One vector is turned by the same rotation once a step. Each row is the vector after some number of steps, and that number follows the row.
The counts run from 0 to 718.
[108, 81, 159, 124, 129, 109, 116, 119, 80, 146, 152, 144, 163, 115, 129, 106, 134, 169, 142, 157, 104, 109, 141, 108, 112, 101, 83, 130, 89, 163, 162, 149, 101, 140, 115, 100, 126, 115, 116, 153, 144, 148, 132, 159, 154, 84, 69, 131, 123, 168, 133, 140, 142, 173, 133] => 666
[117, 76, 142, 136, 145, 117, 82, 124, 104, 150, 154, 110, 162, 131, 139, 137, 140, 145, 140, 150, 120, 127, 150, 111, 137, 141, 119, 163, 93, 158, 140, 136, 120, 146, 103, 100, 115, 104, 88, 179, 133, 163, 110, 186, 127, 116, 77, 98, 109, 169, 122, 153, 130, 174, 142] => 130
[117, 107, 180, 124, 141, 89, 111, 126, 84, 148, 156, 158, 137, 137, 120, 112, 136, 163, 133, 149, 133, 100, 168, 103, 118, 110, 93, 156, 90, 166, 147, 149, 104, 140, 123, 112, 128, 109, 110, 131, 139, 164, 93, 163, 163, 97, 73, 115, 147, 136, 118, 136, 156, 175, 123] => 46
[121, 87, 144, 131, 167, 93, 89, 133, 88, 142, 120, 146, 154, 132, 120, 138, 149, 147, 140, 128, 131, 118, 167, 103, 113, 112, 75, 150, 100, 151, 135, 146, 99, 153, 107, 107, 141, 119, 104, 141, 138, 148, 115, 179, 134, 99, 49, 130, 111, 147, 136, 152, 150, 178, 111] => 664
[103, 97, 126, 122, 159, 90, 81, 138, 87, 159, 132, 155, 147, 136, 124, 133, 149, 144, 140, 129, 111, 133, 145, 120, 99, 113, 90, 153, 98, 146, 136, 165, 85, 150, 111, 108, 138, 124, 102, 139, 134, 153, 122, 177, 126, 102, 62, 114, 129, 154, 131, 141, 155, 187, 112] => 273
[114, 106, 141, 137, 145, 99, 100, 127, 98, 159, 148, 136, 156, 141, 125, 112, 139, 164, 140, 136, 115, 120, 142, 115, 108, 115, 108, 166, 80, 159, 165, 153, 78, 137, 123, 100, 127, 112, 112, 140, 129, 161, 110, 179, 124, 74, 72, 111, 128, 154, 141, 127, 140, 183, 130] => 695
[107, 101, 153, 135, 160, 97, 88, 138, 87, 140, 153, 143, 150, 122, 121, 160, 140, 133, 132, 145, 128, 122, 171, 106, 114, 125, 102, 157, 105, 158, 118, 146, 108, 175, 108, 121, 111, 119, 107, 153, 131, 159, 96, 177, 130, 134, 58, 109, 121, 155, 110, 146, 153, 173, 102] => 466
[94, 86, 162, 109, 138, 94, 103, 131, 75, 146, 146, 177, 150, 116, 119, 130, 139, 152, 128, 149, 107, 111, 152, 103, 112, 100, 92, 135, 104, 157, 139, 164, 101, 144, 112, 117, 126, 122, 99, 137, 147, 157, 119, 155, 167, 107, 65, 109, 141, 156, 112, 132, 143, 171, 112] => 468
[104, 83, 155, 130, 125, 121, 102, 118, 88, 152, 170, 134, 165, 117, 134, 117, 123, 165, 130, 170, 103, 112, 131, 114, 125, 119, 120, 141, 81, 169, 143, 145, 111, 142, 112, 109, 111, 99, 101, 168, 136, 166, 120, 166, 150, 100, 85, 108, 130, 177, 111, 145, 134, 167, 149] => 580
[108, 116, 148, 142, 139, 97, 105, 128, 82, 153, 157, 127, 155, 129, 128, 129, 125, 163, 148, 169, 112, 120, 136, 131, 108, 118, 97, 145, 67, 168, 137, 142, 100, 166, 124, 124, 117, 115, 117, 158, 131, 157, 105, 161, 127, 120, 72, 126, 143, 172, 111, 157, 168, 180, 123] => 278
[106, 84, 144, 124, 133, 107, 103, 119, 78, 155, 152, 138, 157, 128, 130, 108, 130, 169, 142, 159, 100, 120, 126, 121, 107, 105, 91, 129, 79, 164, 148, 157, 99, 144, 115, 103, 131, 109, 114, 157, 139, 152, 133, 163, 143, 87, 79, 129, 129, 174, 122, 150, 154, 174, 140] => 657
[103, 122, 159, 128, 127, 92, 97, 135, 78, 155, 161, 141, 146, 126, 132, 138, 129, 151, 138, 165, 99, 113, 151, 128, 114, 115, 95, 139, 88, 168, 121, 157, 96, 150, 124, 118, 106, 118, 101, 147, 141, 165, 100, 163, 151, 119, 74, 117, 159, 160, 93, 138, 152, 183, 117] => 270
[112, 110, 142, 140, 143, 92, 101, 124, 87, 153, 164, 124, 146, 138, 131, 124, 130, 160, 153, 164, 118, 128, 139, 131, 107, 126, 92, 150, 72, 165, 147, 140, 102, 166, 121, 122, 124, 114, 122, 159, 134, 154, 100, 166, 119, 123, 73, 126, 139, 165, 117, 163, 176, 182, 121] => 454
[104, 111, 159, 135, 141, 94, 95, 133, 92, 140, 165, 127, 144, 122, 136, 157, 148, 137, 151, 147, 110, 117, 187, 106, 123, 128, 79, 150, 112, 153, 135, 145, 106, 156, 119, 106, 100, 132, 104, 159, 143, 152, 101, 174, 136, 132, 53, 118, 121, 144, 113, 132, 140, 182, 97] => 633
[120, 83, 178, 131, 140, 103, 99, 130, 94, 135, 146, 133, 157, 121, 130, 139, 141, 143, 143, 153, 127, 101, 180, 100, 149, 129, 84, 152, 101, 157, 138, 131, 131, 141, 109, 116, 119, 118, 89, 165, 150, 161, 98, 164, 158, 132, 57, 112, 124, 151, 114, 146, 134, 174, 123] => 495
[112, 102, 153, 136, 159, 96, 93, 134, 86, 146, 147, 153, 156, 130, 115, 148, 132, 144, 127, 152, 137, 116, 153, 113, 114, 120, 117, 160, 87, 167, 118, 143, 107, 174, 105, 130, 120, 109, 102, 145, 128, 171, 93, 173, 133, 128, 60, 105, 134, 162, 108, 155, 158, 168, 113] => 15
[102, 63, 158, 119, 135, 113, 103, 113, 86, 140, 164, 142, 157, 112, 135, 127, 143, 157, 141, 148, 110, 118, 159, 91, 113, 108, 78, 131, 115, 153, 158, 152, 118, 143, 101, 94, 121, 118, 112, 165, 145, 141, 136, 165, 151, 101, 67, 126, 96, 158, 130, 144, 137, 168, 122] => 568
[120, 98, 162, 131, 164, 90, 100, 138, 86, 141, 132, 162, 155, 130, 111, 138, 138, 146, 131, 141, 143, 112, 162, 107, 116, 115, 98, 162, 88, 162, 130, 142, 105, 163, 108, 126, 136, 113, 103, 137, 134, 162, 94, 167, 142, 118, 55, 111, 136, 153, 122, 150, 157, 170, 113] => 114
[103, 97, 152, 134, 138, 100, 113, 117, 80, 151, 174, 141, 152, 124, 125, 120, 125, 166, 142, 173, 121, 121, 131, 116, 102, 116, 101, 147, 74, 168, 154, 144, 109, 171, 113, 124, 122, 112, 128, 162, 129, 153, 111, 158, 129, 116, 78, 123, 131, 169, 116, 163, 173, 171, 122] => 463
[97, 69, 143, 118, 123, 101, 96, 120, 98, 151, 167, 129, 155, 120, 146, 118, 147, 152, 159, 150, 95, 127, 141, 117, 127, 127, 81, 144, 96, 141, 173, 148, 116, 133, 114, 105, 125, 130, 98, 179, 153, 148, 129, 158, 139, 118, 74, 112, 123, 161, 127, 141, 142, 191, 130] => 628
[108, 87, 136, 121, 162, 95, 72, 138, 88, 150, 130, 147, 146, 134, 128, 149, 154, 135, 138, 127, 114, 132, 161, 111, 109, 117, 85, 148, 116, 147, 122, 160, 97, 154, 102, 106, 130, 122, 92, 145, 140, 151, 120, 185, 132, 115, 58, 115, 119, 151, 124, 142, 145, 180, 110] => 96
[104, 89, 136, 127, 152, 102, 87, 124, 99, 160, 165, 142, 146, 143, 130, 124, 147, 148, 133, 130, 120, 133, 150, 103, 103, 125, 119, 174, 99, 149, 159, 158, 91, 147, 107, 94, 121, 108, 105, 147, 123, 162, 111, 189, 122, 88, 75, 91, 113, 144, 139, 134, 142, 178, 125] => 333
[107, 102, 163, 134, 127, 105, 100, 133, 86, 143, 147, 127, 168, 108, 132, 148, 133, 142, 145, 167, 100, 104, 159, 119, 137, 121, 87, 136, 93, 167, 123, 139, 113, 147, 118, 118, 104, 122, 94, 166, 147, 161, 109, 162, 153, 131, 59, 121, 142, 172, 98, 139, 134, 179, 120] => 103
[108, 108, 152, 141, 155, 93, 95, 137, 92, 143, 160, 132, 149, 124, 127, 161, 141, 132, 144, 145, 127, 122, 174, 107, 114, 128, 90, 159, 104, 159, 133, 143, 103, 173, 110, 117, 110, 124, 111, 156, 132, 156, 94, 177, 125, 136, 55, 114, 121, 150, 114, 146, 155, 179, 96] => 182
[112, 68, 157, 122, 155, 112, 96, 116, 89, 138, 157, 139, 152, 127, 130, 134, 147, 150, 134, 134, 124, 120, 172, 84, 111, 114, 87, 141, 119, 154, 147, 151, 112, 150, 97, 91, 122, 109, 112, 155, 139, 145, 125, 179, 143, 94, 66, 119, 90, 148, 136, 145, 135, 166, 120] => 117
[97, 63, 135, 120, 142, 104, 90, 122, 97, 146, 160, 128, 153, 121, 141, 129, 151, 146, 160, 141, 103, 132, 153, 109, 120, 123, 76, 141, 108, 135, 167, 147, 116, 149, 109, 99, 126, 130, 106, 177, 143, 139, 134, 168, 128, 117, 66, 121, 103, 158, 134, 149, 145, 183, 119] => 177
[115, 78, 169, 131, 145, 105, 99, 125, 98, 136, 153, 128, 156, 124, 131, 144, 143, 138, 139, 152, 134, 112, 173, 98, 145, 136, 101, 159, 100, 158, 139, 126, 135, 151, 104, 116, 116, 115, 87, 172, 144, 164, 98, 172, 149, 135, 65, 102, 117, 155, 116, 154, 137, 170, 125] => 220
[108, 71, 157, 129, 145, 122, 101, 115, 92, 141, 168, 129, 156, 123, 135, 129, 143, 154, 133, 144, 116, 120, 165, 86, 116, 120, 100, 148, 112, 157, 155, 146, 112, 150, 101, 85, 109, 108, 111, 165, 135, 149, 126, 181, 141, 92, 70, 115, 87, 155, 133, 139, 126, 164, 130] => 676
[106, 103, 156, 127, 148, 89, 106, 140, 78, 147, 136, 168, 156, 122, 112, 135, 137, 152, 134, 144, 125, 109, 151, 112, 108, 107, 93, 151, 89, 159, 137, 151, 93, 159, 118, 130, 130, 125, 107, 133, 138, 162, 106, 158, 146, 115, 52, 115, 146, 155, 119, 136, 155, 175, 103] => 7
[105, 105, 158, 134, 153, 98, 91, 130, 89, 141, 169, 131, 144, 123, 131, 163, 140, 132, 139, 152, 120, 124, 178, 106, 115, 129, 97, 153, 113, 157, 126, 150, 112, 171, 108, 116, 102, 117, 109, 160, 134, 156, 96, 178, 131, 139, 62, 111, 120, 148, 107, 148, 154, 175, 103] => 642
[118, 89, 159, 136, 159, 103, 94, 134, 94, 135, 141, 135, 163, 120, 122, 158, 142, 135, 135, 148, 137, 115, 171, 101, 134, 131, 97, 160, 97, 156, 126, 131, 120, 166, 103, 122, 118, 117, 96, 160, 136, 161, 97, 174, 136, 137, 50, 111, 119, 158, 117, 153, 143, 172, 113] => 113
